Each path below is one point turned by a fixed rotation once a step. After each direction that follows a path, write how fast that rotation turns it, in degrees each step (0 if it stays still).
Each turn is a multiple of 5 degrees from 10 to 175, or 0.
Each row of a path follows its step; steps can be skipped.

step 0: -30 6 -12 -8 11 -21 14 18 -26 29 7 14 -31 27 1 -18 -5 -1 17 2 3 10 -6 13 -12 5 2 -3 6 -20
step 1: 5 11 28 -7 3 -11 -2 6 -14 -14 -6 5 -8 19 -6 -28 -16 -30 20 12 -21 -15 -7 -3 36 -15 16 -3 2 -6
step 2: -2 -10 -17 0 -2 -19 3 3 -15 2 11 -9 31 30 17 5 -37 5 30 8 17 8 -9 -9 21 16 13 8 3 3
step 3: 13 -1 -12 -1 12 -9 28 -9 -23 -17 -1 -29 -18 -17 2 -17 -5 7 22 -8 5 2 1 10 19 11 10 9 -4 -43
step 4: 1 10 31 -9 40 3 17 0 -15 16 7 -13 12 17 0 -21 -12 12 -8 14 3 -2 17 8 5 26 15 -20 17 -4
step 5: 17 -25 19 -25 -16 -25 19 7 -8 11 -16 -7 -7 7 7 -11 -25 -5 -4 3 3 30 -22 16 4 -7 8 -25 -8 -7
step 6: -22 12 14 0 15 -7 8 -7 -12 -17 20 15 -17 0 21 -24 -17 -10 20 11 15 37 -14 -18 4 8 -15 -2 11 -8
step 7: 2 23 -12 -25 16 -11 12 4 -22 -6 -18 3 -28 27 13 -15 -14 13 14 6 -15 -13 -23 -9 -3 4 30 6 -2 8
step 8: 17 0 23 12 16 -8 5 18 -24 0 12 -17 12 31 -14 -3 -3 -28 31 -12 -1 14 -20 10 5 5 15 17 3 -5
step 9: -18 1 -21 2 -5 -26 25 -1 -26 -5 -1 11 21 8 -12 -13 -15 -3 11 -3 18 -6 -5 4 18 7 21 -29 12 -30
step 10: 12 -17 8 -11 17 -16 28 -30 7 13 7 -13 -12 7 1 -28 -17 -1 19 12 -14 1 14 -2 29 2 6 15 22 -8
Speeds:
0 1 -5 -4 -10 -3 -1 5 -2 1 4 -12 13 -2 -1 11 -4 -10 0 -3 6 13 -9 -2 -2 -2 -4 -3 -3 -1 => 115
2 1 4 -2 -9 -3 8 8 6 5 -8 12 11 1 0 -10 -4 -2 0 6 2 1 6 -6 2 -10 -9 4 4 -5 => 85
4 3 12 10 5 3 -5 -5 -7 -8 3 -4 4 -3 0 -10 6 -12 -4 -4 -1 3 0 -5 8 3 -12 4 2 3 => 155
2 3 -1 -1 -6 0 5 -3 1 -10 -7 -5 -2 -7 0 -7 0 0 -11 -2 -3 -6 -12 5 8 -12 8 -1 -10 -4 => 170
2 -5 1 -4 1 6 6 -15 5 12 1 -4 2 -4 -5 -7 3 6 -8 -3 -2 11 2 6 -1 0 -4 -12 6 -2 => 60
-1 5 -10 -3 7 -6 7 -5 -2 9 5 -4 -2 -14 9 -5 -1 -2 0 -5 3 -2 3 -11 -4 -4 0 10 -3 5 => 100
7 8 -6 -3 8 6 -1 3 -3 -4 -4 -2 6 5 -6 -8 -3 -2 -2 -3 3 0 4 12 -17 2 -2 7 -6 -5 => 85

step 0: 21 -4 11 -29 -4 26 15 34 -21 9 12 -3 33 29 0 11 -6 21 8 8 12 -2 0 -20 -5 11 13 1 3 10
step 1: -21 24 -20 5 22 -15 30 11 -4 28 3 7 -12 5 4 -18 -4 6 25 29 7 3 -7 -30 4 -16 -21 7 -1 2
step 2: 26 7 -21 -8 0 -4 -9 28 -15 24 3 -1 19 12 1 19 22 1 12 1 -44 10 6 -11 11 -3 24 -11 2 18
step 3: -18 -7 -20 -12 12 -8 10 -19 -9 24 19 -7 -17 30 -35 1 -26 -4 18 11 3 21 -1 0 -10 -6 -3 -1 25 18
step 4: -3 17 15 -16 25 -14 3 7 -22 38 13 -15 14 11 32 26 -13 -15 -22 -12 -21 -7 -6 -4 8 -1 11 -8 -4 2
step 5: -12 -4 -6 2 8 6 7 -33 5 10 8 8 10 9 -16 20 -16 -6 7 39 -21 21 15 -15 -17 -20 16 26 -17 -7
step 6: 2 -29 6 -1 -4 -15 12 27 -13 8 33 -24 27 14 14 4 -7 -19 4 -5 -17 -19 -9 15 1 -29 -1 23 6 4
step 7: -8 6 2 -28 -6 18 13 -16 13 9 2 -21 8 3 19 16 -9 -8 28 25 19 8 36 -22 -4 -27 -1 -11 8 -2
step 8: 17 15 12 3 16 -6 11 15 -38 2 -4 -33 10 25 -8 -20 7 -7 14 13 -17 -17 13 -6 20 -7 4 28 -7 -15
step 9: 2 27 -32 13 -12 32 12 -4 1 0 19 -23 5 19 11 14 -5 20 14 18 -5 -1 1 -6 -14 -18 -6 -6 -1 35
step 10: -6 -1 24 -23 9 -2 2 7 -2 22 -7 -19 -2 30 -20 -11 20 -5 1 16 -31 -13 -20 -17 18 -19 -23 -14 9 9
Speeds:
6 6 -4 -5 -2 2 2 8 1 -8 -4 1 -6 11 5 -12 4 15 6 5 -3 -3 -5 -8 -1 4 -4 -7 1 1 => 40
-17 0 -10 7 -2 1 1 -6 5 0 -3 2 0 3 -2 -7 -4 0 -3 15 3 2 1 2 7 -1 2 -2 11 -8 => 170
3 -6 5 -14 0 0 1 0 3 -3 0 -7 -3 4 -3 -2 -9 -9 7 -7 4 4 5 3 4 7 2 -13 12 -4 => 95
1 3 -10 2 -1 -4 -3 5 -11 4 -5 -2 -5 -5 1 -2 12 1 12 -4 10 0 15 3 3 -5 3 2 7 2 => 60
10 -7 -9 3 2 4 -5 3 -4 -9 1 5 0 6 -2 4 -5 -6 3 10 -3 -1 3 12 0 12 -3 10 1 6 => 120
